128 stands for zero in the data rows.
How far apart are the two rows of each pair, measured in a hidden way? 0 means very close, and 20 very far. Two or three weighted sums of its numbers give each row a place; it is the straight-line distance between the places.
[102 137 105  85 157 129 132 108  41 148 130 157 163  78 135  93 116 150
 174]
[193 137 159 172 137 132 113 148 164 104 140  67 183 198  82 145 159  95
 114] >> 9
[130 159 103 101 140 140 139 130  80 170 166 138 123 107 116  92 156 106
 169]
[152 161 134  88 100 166  87 181 181 157 154 114  57 162 101 146 182 134
 108] >> 8
[144 120 166 168 171 132 107 119 178 112 103  90 210 165 164 170 109  71
  87]
[171 195 158 116  99 180  74 197 137 158 183  82  60 124  59 153 174 108
 114] >> 6
[190 165 101 154 130 184 123 151  74 118 134  81 172 134  95 132 171  98
 141]
[142 126 221 179 144  55 154 147 139  69  94  85 172 180  89 149 105  90
 110] >> 12
[ 74 115 125 106 137 102 155 101 136 158 154 159  95 107 173 104 117 170
 110]
[110 123 173 144 179 106  73  92 105 174  45  93 154 130 140 136  95 101
 123] >> 9
[183 130 119 145 146 141 131 144  92 121 111  94 185 131  94 150 147 109
 150]
[131 178 110  81 135 118 130 134  77 172 169 119 121  81 102 112 140 108
 173] >> 10
[166 156 195 159 120  68 131 135 165 108 118  73 166 181  97 113 119  21
 151]
[132 136 102  93 136 116 166  99 123  95 153 133 128 122 149 110 141 148
 112] >> 12
[109 122  77  91 130 117 133  91 154 133 166 162 118 127 153 123 131 158
 113]
[ 86 148 133 128  95  75 156 107 113 124 135 175  51 118 116 126 135 179
 160] >> 14
[ 96  78 210 126 113  24 157 130  76 151  99 160 120  73 133  91   0 169
 110]
[167 200 127 163  97 135  95 157  99 142 180 102 191 128  98 153 160  68
 141] >> 2
[202 127 174 149 169 111 113 163 129 133 133  67 172 160 113 115 142  67
 145]
[192 151 158 151 139 130 127 157  97 143 118  51 149 160  76 107 145  82
 152] >> 4
[106  94  87  99 149 148 122  66 165 120  81 154  94 135 158 121 118 143
 123]
[145 159  96 139 138 141 121 161  93 135 138 113 179 127 100 142 160 112
 152] >> 12
[181 172 149 182 134 155 102 162 144 130 140  86 202 181  97 150 170  94
 134]
[205 157 140 190 159 130 130 146 148 104 116  83 193 161  79 116 153  63
 135] >> 10
[104  83  98 113 148 172 148 123  72  97  62 109 102 113 114  95 102 167
 166]
[ 91  92  96  98 140 139 189  75 115  97 109 178 106  90 166 109  85 165
 124] >> 3
[139 143 111 120 131 149 123 146  91 180 175  87 152 113  86 122 110  71
 144]
[101 110 102 102 166 132 151 116  45 138 102 131 126  57 124  92  98 128
 147] >> 4
[183 153 150 168 140 126 111 156 164  91 161  86 204 174 115 155 155  85
 114]
[ 75 112 111 125 159 119 141 107  47 153 121 145 125  56 128  90  85 118
 161] >> 3
[149 130 177 177 158 118  84 116 150 151  58  85 140 167 133 150 119  76
 117]
[ 35  44  91  85 164 130 189  51 126 103  94 190 104 122 178  99  94 199
 111] >> 6
[117 117  87  99 168 108 163  94  83 142 124 165 120  57 133  70  92 139
 154]
[ 79 133 112 108 148 120 162 110  36 158 120 140 130  50 123  88  85 135
 160] >> 5
[ 50  33  38  79 191  78 218  30 107 124 114 231 157  78 214 132  80 196
  98]
[178 198 146 194 108 119 100 117 199 135 131 103 127 144 112 174 133  54
 111] >> 10
[ 73 129 115 127 152 134 144 113  64 126 105 140 130  60 131  90 105 148
 161]
[ 75  89 121 117 156  89 179  67 133 101 136 173  88 134 174 146 105 150
 104] >> 12
[115 158 114 131 112 170  92 158  99 134 160 101 141 133  98 115 171 111
 146]
[128 129  86  80 122 159 158  95  74 105 135 152 164  99 131  92 103 151
 157] >> 8
[ 84  91 144 116 154 137 155 110  45 127  81 112 116  55 164  77  80 145
 159]
[108 100 105 105 125 152 139 108 122 125 135 157 108 137 163 108 111 170
 145] >> 7
[124 136  80 130 108 163 141 130 124  93 101 160 159 127 154 142 160 163
 124]
[106 123 110  86 142 146 159 105 152  88 126 144 103 140 181 141 128 191
 121] >> 6
[175 162 156 200 129 128  95 172 131 120 148  63 202 189 108 132 173  62
 119]
[171 180 144 165  79 180  66 204 148 155 166  90  57  98  61 143 157 116
 116] >> 5
[108  99 127 137 169 172 134 116  53 120 101 128 125  71 158  87  95 127
 160]
[147 149 229 151  94  92 132 137 107  58 136  68 148 142  86 203  86  81
  89] >> 13
[ 94 105  97 130 153 139 158 113  67 145  93 138 149  66 128  73 106 128
 177]
[ 90 139 143 106 137 152 118 138  97 124 103 129 133  84 159 101 103 128
 151] >> 7
[145 236 116 134  32 172  40 173 104 197 210 132 117  98  51 141 196 123
 145]
[182 184 128 171  58 164  46 197 134 191 153 125  70 125  54 120 176  78
 133] >> 12
[ 76  97  89 140 117 101 163  79 139  98 132 195 142 130 180 132  93 190
 113]
[ 64  79  85  86 138 101 176  66 133 148 144 187 113 119 185 116 105 177
 133] >> 6
[ 98 107 105 139 164 137 153 112  50 132 105 113 130  80 113  94 118 155
 158]
[ 79  68 126  61 174  56 200  43  88 104  60 194 122  71 173 109  67 151
 133] >> 15
[131 157 200 115 132 194  52 126 133 150  72  34 146 155 138 219  66  94
  73]
[ 47  57  33  90 130 106 168  55 135 148 121 220 115 127 169 132 102 200
 117] >> 16
[ 60  45  61  79 159 119 175  53 151 136  96 181 116 119 168 107 103 189
 114]
[171 163 128 174 130 140 131 147  96 132 134  85 147 110  95 110 145  92
 135] >> 10
[ 59  88 101 116 151  17 230  56  94 165 169 191 122  82 178  81 135 167
 152]
[ 98  51 106  94 172  99 161  39 115 111  73 155 116 115 177 118  73 150
 135] >> 12
[162 176 153 119 100 170  67 206 113 189 200  98  42 124  44 126 187  97
 124]
[115  95 105 115 131 151 156 106 128 117 130 146 117 127 170 116 120 147
 121] >> 6
[ 93 156 108 121 144 127 111 118  61 173 139 152 145  66 116  82 103 127
 156]
[ 91  93 114 101 141 123 140 107 161 113 115 171 108 139 186 123 143 179
 108] >> 7
[123  87 130 153 174  35 237 100 129 115 146 141 185 174 176 152  98 117
 148]
[ 98 100 105 103 135 113 138  79 118 102 126 169  85 128 151 146 130 167
 149] >> 7
[147 198 127 107  72 145  92 173 135 198 176 122  60  99  51 147 175 121
 149]
[123 134 112 131 125 147 129 129  81 115 117 139 150  69 139 104  97 178
 157] >> 5
[180 161 162 199 126  78 120 135 140 113  82  62 172 141  61 150 103  59
  79]
[ 85  33 153 129 155 149 168 106 164  68  76 137  57 163 189 112 119 155
 105] >> 11
[ 87  95 101  92 160 127 136 119  71 120  92 134 143  34 165  97 104  98
 137]
[ 85 125  93 136 114 113 130 107 162  89 151 178 127 159 182 142 111 156
 110] >> 12
[191 137 161 144 160 121 125 159 148 108 143  63 185 174 108 152 151  54
 104]
[170 184 164 121  66 198  77 206 138 160 164 102  51  99  64 177 178 135
 118] >> 7
[ 86 121  98 111 125 137 134 118 170 114 127 190 107 151 183 138 149 163
 107]
[ 63 106 105  91 128 100 154 105 173 144 173 168 124 127 180 123 119 153
 120] >> 11
[ 85 120 111 171 157   7 234  86 107 108 172 188 175 149 175 153 131 118
 137]
[170 135 135  97  99 174  79 176 192 123 129 135  83 166  98 163 180 134
 100] >> 16
[ 99  50 211 123 129  90 143 124  93 141  89 162 124 125 147  97  25 213
 128]
[185 141 175 188 155 132 126 153 160  79 105  67 176 181 129 138 162  84
 122] >> 8
[ 79  80 115 119 151 110 149  89 152 116 135 141  93 149 168 105 143 165
 123]
[193 150 132 184 107 171  91 177 206  81  94  94 198 227  95 162 177  93
 106] >> 14
[105 120  91 112 132  79 182  61  63 114 131 168  78  44 134  88 102 166
 146]
[187 141 142 156 137 132  98 161 133 123 134  71 174 159 108 138 153  72
 125] >> 8
[128 141 126 102 117 158 160 119 105 128  97 125  82  81 122 116 140 144
 144]
[143 136 232 181 124  50 147 156 162  97 111  80 152 154 100 141  87  98
  96] >> 3
[160 179 141 100 123 125  83 190 100 171 197 130 116 100  83 153 159 100
 127]
[148 188 134 176  65 183  61 211 140 135 138 137  65 136  74 168 183 156
 136] >> 12
[190 151 139 161 125 116 112 152 159 101 124  81 194 175 101 136 168 103
 123]
[ 88  50  77  80 186  70 185  50 135 153 142 202 120  86 205 109 109 147
  98] >> 4
[ 79 118  92 129 121 114 157  86 126 123 145 168  96 131 142 106 141 186
 136]
[ 84  25  75  87 171 102 200  51 133 109 102 195 119 109 189 132 101 170
 102] >> 5
[ 98 126  95 102 113 175 122 129 126 125 111 153  88 141 162 113 156 140
 159]
[ 73  83  98  96 115  94 189  97 155 112 170 210 132 157 177 126 131 165
 131] >> 3
[112 107  80  62 152  77 135  94 173 144 199 174 144  94 196 134 109 115
  95]
[173 193 159 128  89 193  65 202 138 197 153  87  69 149  71 164 148 106
 140] >> 8
[167 149 138 183 124 148 109 144 105 120 136  79 188 154  90 126 159  79
 146]
[171 165 158 168 130 153 111 165 123 127 111  64 139 136  98 128 142  69
 131] >> 2
[175 138 166 166 131 104 109 153 141 125 134  79 170 151 101 157 127  35
 129]
[113 103  87 118 152 158 129 106  83 111 142 128 143  73 159 109  98 131
 157] >> 13
[181 161 110 135 144 113 122 155  87 148 148 116 161 118 103  89 142  81
 141]
[190 138 167 164 128 143 131 153 139  90 122  66 178 162 109 142 146 100
 129] >> 7
[ 96 114 102 111 157 142 169 101  55 106 117 158 102  75 132  86  86 171
 156]
[ 99  14  58  62 183 100 212  46 155 140 112 177 122  99 227  82 118 169
  54] >> 10
[121  92  92 148 106 191 128 136 191  81 111 127 114 185 162 134 138 180
  89]
[149 137 190 175 144 126  72 115 163 145  81  78 159 110 148 127 105  58
  97] >> 3
[167 170 155 127  98 169  80 198 131 159 166 116  68 106  62 139 164 118
 121]
[115 108 112 137 130 136 160 123  73 163 108 132 137  93 134 128  98 127
 162] >> 5
[158 152 104 148 125 172 124 154  80 141 132 117 188 113 123 107 134 125
 147]
[170 195 162 164 125  73 149 123 118 138 161 113 175 150  95 111 135  72
 163] >> 15
[122 140 106 123 133 135 103 114 156 112 138 162 120 163 181 121 138 156
 117]
[145 182 120 105  56 182  61 196 143 198 200 117  78  89  43 168 153  97
 145] >> 6
[ 93 113 223 139 117  48 141 162 101 176 111  99 126 136 121 130  63 128
 104]
[172 217 130 157  46 221  12 220 195 139 176 101  72 168  63 164 218 129
 112] >> 4
[165 139 216 173 118  71 128 161 164 103 110  83 145 172 105 148 110  64
 125]
[167 181 124 142 121 172  95 168  94 133 140 102 173 134 140  95 162  97
 122] >> 19
[ 42  61 203  81 119  34 164  91  87 137 107 210 120 104 168 107  10 204
 114]
[104 107  97  99 119 139 157  81 130 102 144 157 104  97 142 108 122 172
 144] >> 1
[171 193 148 148  38 215  15 233 188 157 168  95  71 176  53 159 193 132
 131]
[169 179 152  88  75 153  60 173 146 149 190 138  75 121  72 164 182 105
 134] >> 6
[171 156 167 159 147 110 147 147 124 105 126  73 184 177  96 137 141 105
 124]
[ 73 101 101 101 132 109 167  86 105 108 135 161  97 119 166 118 140 168
 130] >> 4
[ 59  69  65  72 145 103 152  55 131 148 134 215 136 102 214  94 102 190
 130]
[175 152 160 158 155 160 127 161 106 132 136  63 176 152  82 123 156 104
 159] >> 3
[ 68 137 112 110 147 126 144 101  50 166 110 136 116  47 120  81 102 139
 176]
[154 150 210 173 138  52 127 156 144 104  96  88 140 164  79 144 103  84
  99] >> 17
[102 112  84 101  97 125 140  93 194  80 130 180 127 134 179 118 137 192
 126]
[175 149 160 177 120 137  98 152 143 133 140  59 151 154  98 125 153  93
 136] >> 6
[189 194 154 177 112 128 103 154 135 159 154  84 143 160  72 113 152  82
 148]
[ 99  87 105 108 134 108 173  83 128  99 114 162 131 121 168 102 118 177
 151] >> 3
[133  81  79 101 138 156 129  70 168 127  79 137 119 158 178 111 119 154
  96]
[206 160 160 103 156 133  91 159 126 172 166  47 180 121  97 117 146  37
 120] >> 17
[141 183 120 147 128 165 111 148  87 155 138  99 174  98  92 111 137 111
 154]
[136  95 103 107 122 138 176 100 162  76 104 153  77 129 167 107 141 162
 121] >> 13
[191 169 137  69 113 165  72 207 164 183 206  93  71 114  46 154 196  70
 113]
[141 168  79 105 127 162 109 147  96 153 168 135 150 104 117 117 173 110
 149] >> 4
[137  93  89 103 103 192 105 109 178  76 109 122  84 168 153 117 128 146
 123]
[ 83  81 145 156 116 119 197 105 151 104 111 153  75 135 160 140 148 172
 157] >> 6
[170 151 163 155 133 108 122 141 121 127 126  80 179 138  93 129 162  65
 126]
[133 154 134  98 126 146 101 164 187 122 147 141  73 160 103 179 169 155
 115] >> 8
[ 88  96 237 103 112   5 139 146  75 170 137 146 110  73  99 115  54 118
 136]
[116 143 158 156 169 142  66 111 129 174  38  94 178 150 149 148  76  97
 104] >> 13
[103 132 105 119 134 150 165  99  42 119 107 134 134  76 145  78 105 141
 141]
[176 144 131 181 142 122 151 154 158  86 116  98 212 180 114 165 155  90
 124] >> 12
[177 117 218 180 122  93 142 172 195  62  86  63 163 209  95 165 108  84
  64]
[ 68  23  67  89 186 106 204  50 136 108 100 207 125 108 213 131 115 174
 101] >> 6
[130  91  92 114  91 146 170 105 172  76 119 162 111 141 161 122 137 186
 121]
[101  91  81 111 161 111 148  63 143  96  71 203 163 129 196 127 112 174
 110] >> 5
[145 127 184 175 129 188  55 140 171 136  49  94 168 210 141 148 112 104
  77]
[115 107 197 122 186 127  72  99 117 156  56  84 156 111 155 130  89 100
 122] >> 9
[ 75  86 104 106 154  55 235  87 128 109 158 178 128 145 185 104 134 136
 156]
[116  86  79 109 171 127 146  64 143 139  87 150 132 134 167 117 110 166
  96] >> 11
[171 163 152 175 118 144  97 155 150 104 121  73 177 175  72 141 149  96
 129]
[106 119 188 136 193 111  73  96  97 170  30  69 156 133 143 137  97  95
 125] >> 9
[ 76 140 103 102 175 101 144  93  14 167 110 164 137  46 130  75  82 138
 159]
[152 144 150 137 147 135 141 151  86 167 152  64 156 106 102 108 132 111
 145] >> 9
[102 147 118  97 163 117 136 116  22 160 121 120 129  34 137  99 102 127
 158]
[125 131 101 118 138 149 126 121  99 135 111 152 134  85 135  99 129 141
 139] >> 8
[102 105 103 128 149  99 134 104 152 116 132 144  80 126 185 119 115 157
 134]
[165 173 142 136  88 169  63 194 163 175 194  96  71 107  73 144 154  86
 117] >> 8
[ 60  64 211  90 124  37 147 122  77 165  84 162  98  73 130  97   0 190
 112]
[ 88 101 121 119 178 118 178 102  50 122  77 132 104  61 140  81  96 145
 163] >> 7
[ 99 101 105 123 139 138 173  84 111 109 105 165 100  96 142  83 115 154
 155]
[118  95 113  88 169 139 142 123  57 145  95 141 153  93 138 104  88 122
 147] >> 8
[ 95  98  79 121 125 102 117  83 154 114 158 172 115 137 176 148 130 176
 146]
[ 97  57  74 124 162 176 130  65 187  99  77 162 145 164 225 157 125 158
 106] >> 7
[101 122 115 135 129 107 147 121 163  97 160 171 111 158 163 129 107 179
 126]
[154 103 177 172 166 164  47 123 156 141  25  93 157 144 157 191  71 103
  93] >> 10
[169 160 169 198 101 132 107 155 128 123 140  70 163 118 112 136 128  70
 129]
[172 154 158 158 130 118 125 150 143 120 117  73 160 157 120 151 160  78
 110] >> 5
[ 92  90  83 100 137 133 124  66 187 140  72 151  99 145 180 117 135 168
 129]
[147 168 113 150  87 178 120 163  91 145 132 108 148 119 112 137 134 121
 149] >> 11
[ 68 100 116  93 151 143 147 116  55 131  87 125 136  59 118  94 123 128
 169]
[120  84 222 166 110  62 143 159  84 126  78 125 117 111 100 117  62 159
 119] >> 9
[108  98 119  98 159 117 168 104 168 115 135 127 113 147 183 123 118 142
 110]
[ 84 111  99 126 128 116 145  92 145 124 144 163 102 111 185 131 124 157
 115] >> 2
[ 62  46  69  84 163 159 157  65 158 134 105 191 108 139 202 117 120 183
  90]
[194 164 163 186 110 172  99 169 143  91 129  64 167 183  86 144 173  90
 115] >> 9
[ 90  72 125 115 160 116 163  65 137 112  54 158 133 124 175 114  71 182
 118]
[ 62  56  38  83 161 121 164  44 120 107 111 205 148 121 197 138 116 205
 113] >> 4
[101 125 102 108 168 137 154 116  39 153 108 154 141  64 138  94  86 121
 157]
[167 150 161 177 139 137 134 167 168 109 125  84 196 198 140 158 172  85
 118] >> 4
[200 138 152 193 115 144  93 170 171  76 107  85 194 199 128 159 157  51
 117]
[ 99  83  94  96 153 132 133  80 193 129  84 154 122 140 179 120 109 143
 109] >> 12
[ 88 127  86 145 118 138 136 101 136  87 142 196 124 167 177 146 132 182
 107]
[107  87 110 132 158 185 149 110  53 107  81 127 118  66 161  93 113 141
 137] >> 11
[168 171 123 136  38 196  24 205 146 190 174 111  66 105  48 161 148 115
 114]
[128 116 101  80 134 127 162  81 146  83  74 154 112 116 148  82 107 197
 118] >> 12
[146 197 142 147  70 185  64 192 133 163 167 119  52 121  53 150 204 117
 135]
[108 110 120 101 158 136 173 105  61  94 101 156 126  65 157  69  95 147
 134] >> 4
[ 99  47 144 106 197  40 152  64 120 154  56 210  92  87 165  64  74 168
 139]
[ 78  53  60  69 169 102 167  55 134 124 105 184  84 126 187 123 106 176
  78] >> 7
[189 183 136 156  50 244  35 234 159 158 140  78 100 180  48 139 200 154
 128]
[100 116 133 100 165 134 155 109  32 156  99 123 112  72 134  91  77 152
 164] >> 6
[162 172 121 134  76 190  72 201 158 158 173 137  84 135  64 157 175 139
 133]
[103  76 110  94 142 138 153  74 153  82  70 167 136 134 183 125  83 186
 115] >> 7
[115 140 175 141 170 159  50 129 149 145  52  71 156 180 128 167 115  93
  84]
[203 144 141 151 115 159 105 172 133 101 136  88 201 150  92 133 147  86
 125] >> 14
[183 152 144 155 145 154 129 165 106 127 130  74 143 118  94 110 135  66
 138]
[169 148 119 145 130 165 117 142  97 142 126  84 144 100 107 119 148  93
 135] >> 4
[107  95 208 159  75  25 162 135  56 157 121 154 119  74 135 115  38 178
  96]
[154 164 194 172 148  42 137 144 124 156 120 108 170 139 124 108 123  40
 129] >> 8
[137  98  81  61 140 166 164 115  93 117 112 159 176 150 152 110 122 207
 165]
[182 186 165 171 113 134 104 146 132 141 146  80 178 140 104 123 156  67
 106] >> 2
[173 182 133 157 103 156 126 159 124 150 150  96 178 129 137 115 142  73
 150]
[ 67 128 102 129 142 104 172  86 122  98 128 181 109 128 167 160 124 188
 112] >> 14
[ 49  33 177  90 118  35 173  95  79 204 109 170  82  69 103 118   4 191
 149]
[159 182 136 121  68 169  56 201 124 177 184 123  94 113  52 155 184 119
 144] >> 6
[175 159 144 196 127 115 111 156 161 113 113 110 172 177  94 126 150  89
 120]
[130 169 109  87  93  87  94 134 161 141 196 161 106 116 121 127 153 146
 149] >> 14
[ 78 135 123 107 131 128 140 105  51 144 117 149 115  82 126  97  93 147
 169]
[ 95  99 136 131 167 150 175 120  51 129  68 118 101  76 126 101  80 141
 170] >> 4
[ 93  71 124 109 143 140 161 106 161  81  84 151  90 158 184 125 114 159
  90]
[168 163 135 120 133 136 106 154 102 134 134  84 155 122  86 112 141  75
 122] >> 10
[158 215 128 147  86 156  69 186 120 182 167 112  79 109  63 149 170 125
 143]
[169 131 145 148 146 139 126 154 105 134 152  56 160 110  99 115 136 105
 154] >> 9
[ 98  85 100 106 181 109 190 103 132  82 130 156 129 135 184 149 128 168
 111]
[ 68 129 100 101 156  69 166  74  94 151 153 171 101  86 165 118 106 161
 147] >> 3
[144  95  91 133  97 142 149 103 181  95 128 167 102 133 148 111 145 165
 141]
[ 87  93  98  95 157 132 176 105 113 117 104 144 100 134 157 126 128 151
 138] >> 4
[180 110 130 138 203 106 118 133 162 147 107  74 210 187 135 149 136  34
  92]
[103 112 200 134 167 156  55 110 119 174  14  75 132 129 176 131 105  89
 124] >> 12
[170 189 139 133  73 202  50 210 151 137 149 132 101 152  62 163 195 173
 120]
[113 119  97 139 101 142 148  89 131  86 120 176 114 101 183  79 120 158
 117] >> 7
[114 126 106 111 130 145 144 107  95  93 119 144 129  92 154 102 110 133
 136]
[119 122  98 101 144 158 153 106  61 138 146 158 144  63 143  98  97 141
 121] >> 6
[139 144 158 138 132 161  27 124 147 168  79  79 184 153 138 169  96  75
 106]
[196 160 126 178 103 140  83 156 166  91 144  91 225 176 102 174 168  81
 101] >> 12
[167 199 147 114  58 168  54 210 116 186 202 117  90 109  32 159 174 126
 147]
[ 79  70 121 119 126 110 162 100 155 115 123 174  81 117 142 112 113 161
 108] >> 11
[179 162 143 149 124 124 120 145  97 147 129  79 162 130  78 128 135 100
 164]
[104  93 109  87 117 120 149  97 126 120 109 164 102 131 159 129 138 166
 123] >> 4
[ 74  73 108 120 152 101 156  89 138 115 137 173 100 129 176 137 118 166
 123]
[188 143 171 197 125 118 136 162 169  98 156  67 157 186  84 132 135  96
 101] >> 4
[ 68 127 134 168 152 162 143 124  41 113  55 152  93  83 107  95  95 166
 181]
[ 86  96 100 115 142 133 165  92  65 105  98 130 125  81 147  84  94 162
 117] >> 13
[184 176 169 159 147 121 151 142 111 121 137  77 203 180 119 158 139  91
 135]
[176 162 156 127 139 103 118 147 124 154 155  81 180 111  90 153 110  53
 174] >> 4
[154 156 203 176  96  96 151 186 189 107  92  78 183 182 114 150 110  98
  72]
[185 157 143 176 131 161 105 167 116 107 147  71 155 149  95 139 140  90
 120] >> 7
[102 110 108 123 132 136 163 100 110 115 133 145 120 114 160 118 124 160
 137]
[ 72  88  90 121 129 107 156 107 157 111 157 179 123 143 168 144 119 179
 126] >> 2
[158 195 151 174 141 103 110 147 141 143 178 108 202 161  88 160 152  79
 119]
[106 149  82 106 100 114 121 103 180 100 156 193  91 132 145 151 157 175
 144] >> 6
[190 154 131  97  96 184  60 201 161 166 157 101  51 129  50 165 174 121
 132]
[161 110 174 170 135 160 114 162 113 126 119  68 152 131  71 132 113  82
 120] >> 2
[178 181 134 127  77 197  39 212 153 149 170 127 106 122  58 164 193 135
 126]
[ 95  98 199 151 114   6 152 120  63 145 117 150 131  72 110 149  20 171
 121] >> 10
[100 130 241 144 122  64 149 160 109 137 124 105 115 175 113 111  57 133
 147]
[148 163 119 134 137 120 141 153  83 161 145 103 143  87 101  94 126  95
 156] >> 6
[207 150 131 160 137 142  88 146 150 122 120  92 160 179  88 134 164  78
 160]
[170 223 133 141  52 185  36 213 130 179 174 134  97 129  66 149 175 129
 128] >> 13
[ 73  99  99 104 135 112 138 108 168 112 135 166 115 156 173 150 140 162
 107]
[110 137 100 102 134 130 159 100  41 144 101 152 131  60 136  76  99 143
 177] >> 7
[138 124 153 175 181 141  67 122 159 149  45  91 166 174 150 122 102  86
 115]
[ 78 106  97 114 106 139 122  98 136 105 157 146 104 135 174 158 119 182
 111] >> 8
[158 141 152 137 154 127 122 145 100 140 166  84 162 129 103 138 144  83
 152]
[147 124  95 112 164 182 152 152  81 134 115 103 142 153 124 113 154 136
 145] >> 3
[154 166 209 143 115  83 134 129 154 120  76  59 175 149 103 177 148  60
  91]
[119 100  59 109 103 100 148  77 164  76 145 199 106 133 157 160 153 194
 132] >> 6
[ 98 128 102 103 132 121 159 101  40 125 116 157 128  50 146 102  94 133
 161]
[103 132 118 116 151 142 127 112  37 141  97 142 145  65 140  93 100 133
 153] >> 5
[ 87 117  85 105 113 100 142  94 162 135 135 185 108 111 174 145 124 181
 114]
[180 120 139 126 121 168 105 165 141 143 134  62 179 155 105 136 135  68
 139] >> 9
[139  79  75 116 109 193 132 105 177  63 127 148 139 170 164 135 125 190
 117]
[175 177 121 151 132 113  91 170 110 158 160 111 217 179 116 111 155  79
 144] >> 11
[177 172 126 142 121 135 104 168 113 160 143 103 168 127 103 115 144  71
 148]
[ 97 119 104  95  96 120 148  98 170 128 165 155  44 138 109 119 143 153
 150] >> 10
